In the rows, zero is written as 128.
Each path below is one point turned by a fixed rotation once a step. After each direction that follows a path, write how fast that rotation turns it, in degrees a step (0 if it stays still).
Each turn is a multiple of 5 degrees from 10 to 175, or 0.
Each row of a path follows its step; steps can be skipped.
Rotation 1:
step 6: [132 134 140 127 119 132 132 117 135 139 135 130 133 136 132 121 122 137
 128 126 142 127 124 134 116 139 129 137 130 131 132 127 134 128 126 129
 111 124 134 134 132 122 119 116 129 119 118 135 136 130 131 122 117 123
 125 130 128 118 132 113 131 131 129 125 126 131 130 126 134 133 141 142
 129]
step 8: [119 133 130 123 116 134 136 128 135 113 132 123 122 138 133 125 137 120
 131 125 133 123 125 121 121 129 139 135 127 139 121 119 126 119 115 123
 137 127 127 141 128 132 130 113 136 125 125 122 118 126 126 124 122 131
 135 125 117 128 131 136 121 126 121 130 115 133 137 127 132 132 126 129
 144]
step 10: [127 134 138 129 133 137 130 123 129 137 132 123 131 117 124 134 130 129
 127 120 130 137 134 116 139 129 128 119 131 134 118 139 137 119 120 127
 133 140 135 134 133 129 118 122 132 126 120 126 129 135 122 118 129 127
 118 142 110 126 123 126 121 128 137 128 131 145 127 137 128 131 135 119
 126]
step 12: [129 118 128 135 139 128 130 126 123 133 127 131 129 134 127 130 136 133
 128 133 143 120 142 139 126 123 127 120 119 133 133 122 126 130 121 114
 129 115 124 133 123 124 135 121 128 130 122 134 126 130 112 123 118 139
 147 132 120 141 131 128 122 131 132 129 129 141 122 136 120 121 132 124
 126]
step 13: [122 132 125 133 131 133 123 122 130 125 132 115 136 120 129 126 132 122
 136 116 122 138 129 134 126 135 136 121 121 133 132 119 130 114 116 114
 127 123 131 126 132 127 132 141 143 139 133 130 140 137 129 126 139 123
 125 136 125 125 127 120 124 132 144 123 138 127 132 121 120 121 123 121
 128]
step 18: [138 126 142 123 138 125 126 123 119 126 134 118 133 114 116 121 107 127
 121 126 133 130 124 124 133 135 121 129 135 127 118 128 117 133 123 123
 134 137 133 140 124 127 131 134 128 131 126 119 141 129 127 128 117 135
 134 128 124 125 114 124 124 125 125 130 127 129 135 137 133 128 135 128
 115]
step 20: [128 126 117 128 126 129 130 134 116 118 131 135 135 132 123 123 127 129
 128 128 130 125 142 117 132 110 128 138 128 121 127 114 126 138 126 124
 129 123 124 130 137 123 138 131 140 124 126 132 131 139 123 131 124 125
 134 118 119 135 115 129 144 125 118 141 126 142 125 131 123 118 125 126
 124]
step 22: [116 136 129 124 128 128 128 131 133 127 129 126 133 124 131 113 134 122
 125 124 125 141 116 132 130 130 118 114 135 121 114 125 127 132 133 132
 129 127 125 124 135 135 119 128 125 133 132 135 137 122 122 121 130 127
 138 132 122 130 113 135 138 136 128 141 138 122 114 123 125 125 124 128
 112]
step 23: [136 126 119 132 134 125 135 133 120 129 123 137 132 115 133 130 121 129
 139 128 136 126 129 133 128 128 120 138 132 134 133 122 134 137 132 131
 129 130 111 129 127 118 119 134 133 113 126 129 118 135 125 116 128 136
 131 127 126 127 141 122 142 138 134 135 134 126 120 138 130 111 136 127
 124]
[129 126 126 128 127 128 127 126 129 126 129 126 128 126 127 127 126 126
 127 127 126 129 128 126 127 131 129 132 129 127 127 127 128 129 124 128
 125 128 129 128 130 127 129 130 128 128 128 129 128 128 128 129 129 127
 130 125 129 127 129 125 128 131 125 129 130 129 126 127 131 125 127 130
 127] | 155
[126 128 128 128 129 127 130 129 127 128 130 130 129 126 131 128 129 130
 129 125 128 129 128 129 128 126 128 127 128 130 128 130 129 128 129 126
 125 124 127 124 127 126 129 131 127 130 130 130 129 129 128 127 127 127
 129 128 125 129 130 128 128 130 126 127 128 129 128 128 129 129 127 129
 125] | 40
Rotation 2:
step 0: [126 136 126 130 137 123 121 131 135 118 122 137 126 137 119 125 120 114
 122 120 119 130 129 126 136 133 128 130 122 140 129 127 130 124 129 128
 119 122 126 134 121 125 138 132 120 134 128 120 124 126 124 127 127 126
 139 136 131 134 121 131 130 137 126 125 131 125 132 122 128 145 120 139
 120]
step 1: [132 124 130 130 132 139 125 123 128 118 122 125 129 128 127 135 131 127
 124 115 131 133 144 126 123 127 132 134 117 132 135 134 127 126 131 118
 138 134 129 137 134 126 129 124 127 131 127 143 139 130 119 135 120 127
 125 123 128 133 135 131 118 131 135 131 126 130 119 121 136 137 138 114
 124]
step 3: [130 140 127 123 139 125 131 121 133 136 126 130 138 124 127 128 126 124
 119 137 141 133 134 124 133 132 135 122 128 134 121 128 129 144 127 124
 130 119 127 131 128 123 126 134 128 125 107 129 119 131 133 119 114 131
 127 123 132 127 134 132 131 125 135 128 128 114 121 119 127 129 125 131
 128]
step 7: [143 125 128 114 131 132 123 118 126 131 121 127 120 131 118 138 119 110
 123 135 118 129 137 126 133 128 134 123 127 136 130 129 127 134 132 132
 131 128 127 132 120 130 132 127 121 137 119 134 127 125 129 138 117 132
 125 129 132 130 133 123 129 129 121 127 124 118 128 115 127 128 118 122
 133]
step 16: [130 127 133 130 128 131 120 115 137 125 126 124 128 132 132 137 136 129
 125 134 133 142 134 128 128 128 127 128 133 129 132 121 119 128 126 119
 117 126 133 142 127 124 137 136 133 130 139 130 124 128 125 132 118 123
 131 124 129 143 124 131 131 116 132 140 125 126 141 122 134 138 130 124
 118]
step 18: [132 131 120 127 139 128 129 127 133 119 132 130 122 129 127 122 109 123
 126 137 133 138 111 126 129 133 131 123 122 142 132 117 127 129 127 131
 134 122 127 130 138 137 124 121 128 128 127 134 131 124 135 123 119 131
 132 129 132 137 141 131 140 128 130 115 120 127 130 123 123 135 126 128
 132]
step 19: [133 130 139 126 138 131 121 130 126 133 128 138 117 135 119 139 125 129
 131 120 136 126 144 144 128 134 129 140 120 133 128 127 126 137 128 128
 137 120 132 132 123 129 132 143 122 129 131 129 125 133 137 136 126 125
 119 127 134 127 127 130 131 124 134 128 118 133 117 125 122 128 125 129
 129]
step 21: [119 127 125 138 134 120 125 130 123 123 125 116 139 118 133 126 119 129
 115 124 127 134 139 134 133 136 135 114 130 129 130 134 128 127 125 130
 119 121 135 134 121 127 124 134 133 118 126 135 126 133 129 131 126 130
 128 129 129 131 132 136 133 123 125 131 116 134 131 131 130 139 123 147
 127]
step 22: [129 136 132 133 135 119 122 114 126 128 127 136 127 124 130 127 118 121
 130 139 122 128 130 119 135 118 125 133 122 137 134 126 125 129 131 121
 125 126 131 126 136 140 128 118 128 132 133 136 130 122 126 133 118 130
 108 126 133 138 121 136 127 123 133 123 127 136 126 113 125 133 126 125
 128]
[128 125 130 130 129 127 131 128 127 126 129 129 128 126 128 126 128 128
 126 130 125 129 131 126 126 126 126 128 126 126 128 128 127 127 127 128
 126 130 126 129 127 128 129 129 129 129 130 130 125 128 125 128 129 130
 129 130 127 127 128 129 126 128 128 128 126 127 129 129 128 131 127 128
 128] | 70
[127 128 128 129 132 128 129 129 130 130 126 130 129 127 127 129 130 126
 129 129 129 127 128 130 129 127 125 130 128 129 128 127 127 128 125 130
 128 129 129 127 129 128 126 130 128 126 128 127 128 127 130 126 127 128
 127 127 131 129 126 130 127 127 129 126 128 125 130 125 130 130 126 131
 127] | 115
[128 127 128 127 127 129 130 127 128 128 128 127 129 127 133 132 127 127
 128 128 131 129 132 126 130 127 128 127 128 126 126 129 127 128 127 130
 127 127 127 128 127 128 127 127 127 128 129 127 126 128 131 129 126 126
 126 131 126 129 128 125 128 128 125 127 129 126 130 127 129 128 129 129
 128] | 80
[127 126 130 125 130 125 129 129 127 130 126 128 127 127 126 127 129 127
 129 133 127 129 127 128 127 128 129 127 128 129 126 127 124 130 125 128
 130 127 130 129 127 127 130 127 125 130 128 126 128 128 129 129 129 127
 126 129 128 127 129 126 128 128 129 129 129 129 125 130 126 129 129 127
 127] | 90
[130 127 126 128 127 127 128 129 130 128 126 129 127 128 126 127 130 126
 128 127 129 129 128 127 127 129 128 127 127 128 128 131 128 128 131 130
 128 129 126 127 126 126 128 128 129 129 127 128 127 129 126 127 125 129
 130 126 129 128 129 129 125 128 126 129 132 122 127 128 126 127 131 127
 125] | 10
[129 127 126 126 129 129 128 129 126 126 130 127 130 127 128 129 131 128
 128 128 127 128 128 130 128 129 126 131 129 129 125 126 129 130 128 126
 127 126 127 129 128 127 130 130 127 130 126 127 126 127 124 131 129 128
 129 127 129 129 125 126 131 129 126 128 128 127 128 128 130 128 128 130
 128] | 90
[127 127 127 127 129 128 128 131 129 130 129 128 129 130 129 127 124 127
 130 131 126 129 127 129 130 128 129 130 128 129 128 129 130 130 127 127
 127 128 128 130 126 129 128 128 130 131 131 129 130 125 129 126 128 128
 131 127 125 131 125 127 126 126 127 126 130 127 129 128 128 128 128 126
 129] | 160
Rotation 3:
step 0: [125 127 125 119 118 129 111 126 122 123 127 125 127 130 129 133 137 146
 113 138 129 127 138 134 132 129 137 124 117 113 122 117 130 125 121 131
 123 130 126 129 133 132 133 122 125 131 116 122 131 121 118 135 122 119
 126 116 127 134 128 122 123 128 129 125 130 128 132 131 127 128 133 131
 126]
step 2: [132 128 124 126 127 134 126 130 138 118 128 125 129 124 134 133 124 122
 130 123 131 143 125 129 125 117 133 124 124 128 128 130 125 134 132 142
 117 107 118 131 141 139 134 123 135 124 134 125 116 126 120 127 125 123
 134 135 134 123 135 127 125 122 133 131 122 125 143 132 118 130 123 129
 131]
step 5: [135 123 135 117 123 125 124 127 118 124 139 127 116 120 140 139 135 128
 130 120 125 121 122 126 132 129 120 128 129 124 135 122 131 132 124 135
 137 124 122 127 123 127 126 116 134 124 127 118 124 133 121 125 119 118
 125 116 137 136 123 141 124 141 125 134 125 128 128 130 125 130 138 138
 126]
step 8: [117 115 125 137 126 130 124 125 130 133 128 121 127 132 138 127 127 135
 124 132 126 133 128 127 131 116 126 117 121 128 127 125 129 118 134 119
 125 121 118 127 126 146 127 122 127 138 125 126 139 128 120 124 123 117
 138 117 125 129 133 132 138 135 133 128 137 135 131 140 123 131 125 131
 138]
step 9: [131 114 125 111 119 130 136 115 124 128 131 112 140 118 129 133 125 128
 131 117 125 129 133 140 135 131 123 126 115 128 128 140 129 118 126 122
 126 131 131 124 131 123 131 119 128 130 122 142 141 127 131 130 126 122
 134 127 131 137 131 125 130 126 132 120 132 129 130 127 131 121 124 129
 128]
step 15: [135 131 131 129 125 142 124 110 138 126 129 118 126 123 123 129 118 127
 136 123 125 136 131 116 122 130 128 143 128 121 125 138 135 130 128 123
 128 118 136 130 130 123 134 124 133 123 138 130 130 138 117 134 123 133
 133 139 134 124 135 136 127 125 125 120 126 131 135 128 118 124 131 135
 134]
step 20: [129 132 123 124 129 130 117 124 133 125 115 124 130 111 131 121 130 124
 118 125 124 131 123 129 125 130 123 131 119 130 131 133 136 128 131 112
 133 124 128 128 131 133 121 134 138 138 118 141 135 126 122 136 122 135
 131 141 128 128 127 118 128 132 125 128 121 118 144 137 130 126 128 124
 135]
step 21: [119 119 142 129 127 135 126 125 130 124 123 125 120 131 111 125 131 125
 126 128 128 129 138 131 121 127 131 125 119 126 126 122 129 126 139 127
 117 126 118 108 136 132 126 124 136 136 127 132 123 135 125 131 121 124
 127 131 133 130 140 125 133 132 127 128 127 127 134 140 133 126 133 145
 135]
step 23: [133 135 122 123 118 127 124 124 136 125 133 139 127 123 127 137 118 147
 126 124 133 132 132 130 119 137 133 135 118 124 133 129 135 140 131 133
 132 120 133 119 117 122 139 127 129 136 130 121 127 123 120 125 128 131
 124 127 131 122 127 130 127 110 128 131 118 123 127 137 124 134 133 133
 129]
[130 126 124 127 129 129 130 126 126 128 127 127 127 128 130 131 130 128
 128 125 125 128 126 127 128 128 127 127 129 128 124 128 129 128 127 128
 127 129 126 128 130 133 127 128 127 128 128 128 129 130 128 127 129 127
 127 128 129 129 128 129 127 127 130 126 129 130 127 127 126 130 129 128
 128] | 10
[126 130 130 129 129 126 128 129 130 126 128 126 127 129 131 128 131 127
 126 129 129 127 127 127 131 126 128 126 130 126 128 125 128 128 131 131
 126 126 127 128 129 129 130 124 129 125 129 127 129 131 130 127 127 128
 127 126 127 127 128 129 129 129 128 128 129 125 127 129 127 126 128 127
 129] | 130
[126 129 129 130 129 128 129 130 127 127 127 129 129 126 127 128 129 130
 127 127 128 125 129 128 126 130 127 127 129 127 124 128 129 127 128 129
 129 126 129 132 128 129 128 131 130 130 126 130 129 127 128 128 129 130
 124 125 129 127 126 128 129 127 128 129 130 125 129 129 128 130 129 129
 129] | 110
[129 127 126 126 129 130 129 129 127 128 129 129 125 126 128 124 127 126
 129 127 128 127 130 128 131 129 125 129 129 126 129 129 127 127 129 127
 129 128 127 129 127 128 130 130 130 126 128 127 131 127 130 128 127 128
 127 128 129 130 127 125 126 130 131 129 126 128 128 127 129 129 131 125
 131] | 170
[130 129 132 129 127 128 127 126 128 124 130 127 127 128 127 128 126 129
 128 125 129 127 129 127 130 129 131 128 126 127 125 126 129 126 130 128
 127 128 130 128 129 126 128 130 129 126 129 129 126 128 129 130 127 125
 130 127 128 128 127 126 127 128 132 126 129 128 127 127 124 129 126 128
 128] | 170
[124 131 126 128 129 128 126 127 129 127 128 128 127 131 128 128 130 127
 127 126 128 127 129 131 132 128 127 128 126 130 127 127 129 126 126 127
 128 127 125 127 127 128 129 128 128 127 128 132 130 127 127 130 129 129
 130 130 127 130 129 127 129 127 130 130 129 127 127 128 130 130 125 130
 127] | 35
Rotation 4:
step 1: [127 119 123 117 127 134 130 125 119 143 123 140 127 135 121 127 132 128
 137 136 134 136 113 132 121 135 124 122 123 121 129 136 127 121 127 131
 132 118 133 119 132 138 122 129 128 137 128 136 125 129 117 135 128 136
 128 121 126 133 137 133 129 121 128 138 130 132 128 134 132 125 125 127
 127]
step 4: [129 113 130 118 136 126 146 125 130 135 129 133 124 133 118 126 130 129
 140 130 133 135 119 137 127 141 115 126 121 132 127 134 129 126 137 131
 129 120 129 129 124 142 131 127 139 131 128 127 125 127 126 128 127 125
 125 128 138 137 136 131 125 119 122 123 125 133 132 138 127 126 119 125
 125]
step 6: [131 123 136 131 133 133 132 139 126 143 126 128 118 127 128 133 129 123
 140 128 136 130 122 133 111 139 128 130 119 131 123 122 123 123 126 128
 125 130 129 129 132 141 127 134 138 119 134 130 125 129 118 123 122 136
 133 132 133 140 135 135 138 128 123 136 133 120 127 127 122 123 128 132
 134]
step 9: [126 125 132 134 140 132 131 135 121 141 128 137 124 127 118 115 126 126
 134 131 124 130 115 134 110 133 129 124 129 132 131 123 133 132 132 125
 121 119 125 126 124 137 136 133 137 121 129 138 139 128 121 123 125 133
 125 130 127 136 132 134 134 127 127 133 127 134 138 133 126 119 136 130
 122]
step 13: [142 126 125 123 128 130 133 132 129 133 122 125 124 132 127 124 129 126
 134 130 124 126 131 137 126 131 134 119 123 120 126 132 125 125 121 127
 122 113 129 126 134 138 135 132 137 128 144 125 124 118 126 128 115 136
 120 133 129 130 143 117 133 133 132 141 130 127 136 138 133 133 128 126
 131]
step 17: [128 114 135 132 132 122 125 135 126 138 125 121 115 132 128 129 125 119
 135 127 126 123 127 130 116 133 132 121 123 135 124 137 137 130 122 122
 132 118 129 128 136 137 131 130 132 134 121 127 126 138 119 126 118 122
 123 132 133 130 130 132 129 133 129 122 126 125 150 128 128 122 124 126
 122]
step 18: [135 121 125 129 129 136 142 132 121 136 134 132 131 133 131 130 119 132
 126 126 136 125 133 127 123 131 130 135 124 130 118 138 128 128 135 139
 120 128 121 121 125 138 135 125 139 123 136 125 117 121 117 133 120 132
 115 126 135 123 127 131 135 128 121 134 123 129 130 144 127 126 133 129
 126]
step 21: [135 119 137 132 126 142 133 125 125 137 123 128 121 128 129 125 123 128
 123 126 134 122 125 135 126 138 134 124 128 118 121 128 125 123 126 129
 120 121 134 132 126 124 140 127 132 128 144 130 121 127 121 134 123 137
 115 134 137 128 129 142 129 132 125 122 120 132 135 135 126 127 138 132
 121]
step 23: [132 126 123 118 131 131 135 138 121 130 126 135 122 143 124 127 129 121
 123 124 132 119 126 126 118 134 125 127 139 129 128 134 131 124 130 131
 123 117 127 132 127 125 133 140 140 130 132 131 118 133 128 127 130 123
 126 138 131 128 123 136 128 130 117 133 136 124 141 144 124 124 135 132
 120]
[128 127 127 126 127 126 126 125 127 128 128 127 130 131 128 127 129 127
 131 127 129 125 129 127 132 127 127 129 126 128 130 130 127 127 127 126
 128 124 129 127 127 127 128 129 129 131 126 125 128 129 128 126 129 127
 129 129 127 130 130 125 127 128 128 127 130 128 128 129 127 126 129 130
 129] | 120
[128 130 127 124 129 128 128 127 125 126 127 127 129 125 129 129 125 130
 128 127 129 130 128 129 129 129 127 128 128 125 125 126 128 129 128 129
 128 128 129 127 128 131 127 129 126 129 130 127 131 131 128 125 126 129
 127 129 127 130 129 127 125 126 126 130 127 131 128 129 128 129 126 128
 129] | 120
[129 127 130 127 124 124 127 128 127 127 127 128 129 127 128 128 127 128
 127 127 130 127 127 127 129 130 127 129 128 128 126 130 129 127 128 129
 129 127 127 127 128 128 131 123 127 129 127 129 127 125 127 128 130 131
 127 125 127 129 126 131 126 127 128 128 125 129 129 126 128 126 130 125
 128] | 110
[130 127 129 129 125 129 130 128 126 131 129 129 127 126 127 127 128 128
 127 127 129 128 127 126 129 131 129 126 127 126 130 127 129 128 129 129
 131 128 130 127 129 127 129 129 127 126 130 126 127 126 127 129 130 130
 130 131 128 128 130 128 127 127 124 129 131 127 126 130 130 128 129 128
 128] | 145
[127 129 129 129 129 129 127 126 128 126 128 128 127 126 129 128 129 126
 129 126 128 128 127 124 127 125 125 125 128 125 129 126 128 127 128 130
 129 126 127 131 128 130 130 127 127 127 129 129 127 126 128 127 126 125
 130 128 129 126 132 128 128 129 129 129 125 127 129 128 130 125 129 127
 126] | 170
[127 128 130 127 129 129 128 127 128 125 124 130 128 130 128 127 129 127
 127 131 129 130 128 128 130 133 127 130 130 129 129 127 127 127 127 128
 128 131 128 130 129 129 124 128 126 128 126 130 126 128 129 129 130 128
 130 127 127 128 131 129 127 129 128 129 126 128 128 129 129 127 128 129
 128] | 10
[130 128 125 127 128 128 126 128 127 127 130 128 128 128 129 126 129 128
 127 128 131 127 128 127 126 129 129 129 130 127 125 128 127 130 128 128
 128 129 126 130 130 127 130 128 127 128 129 129 126 126 127 127 129 126
 126 127 131 128 129 125 125 132 129 127 130 128 128 131 128 129 129 128
 131] | 140
[129 130 127 128 127 129 128 126 129 132 127 127 126 129 126 129 131 132
 126 126 129 128 125 127 129 128 126 129 129 131 128 126 125 128 126 127
 126 127 128 128 129 129 130 129 128 130 129 128 128 128 127 127 129 128
 127 127 127 128 128 129 130 130 126 128 126 130 125 127 128 127 128 126
 127] | 145
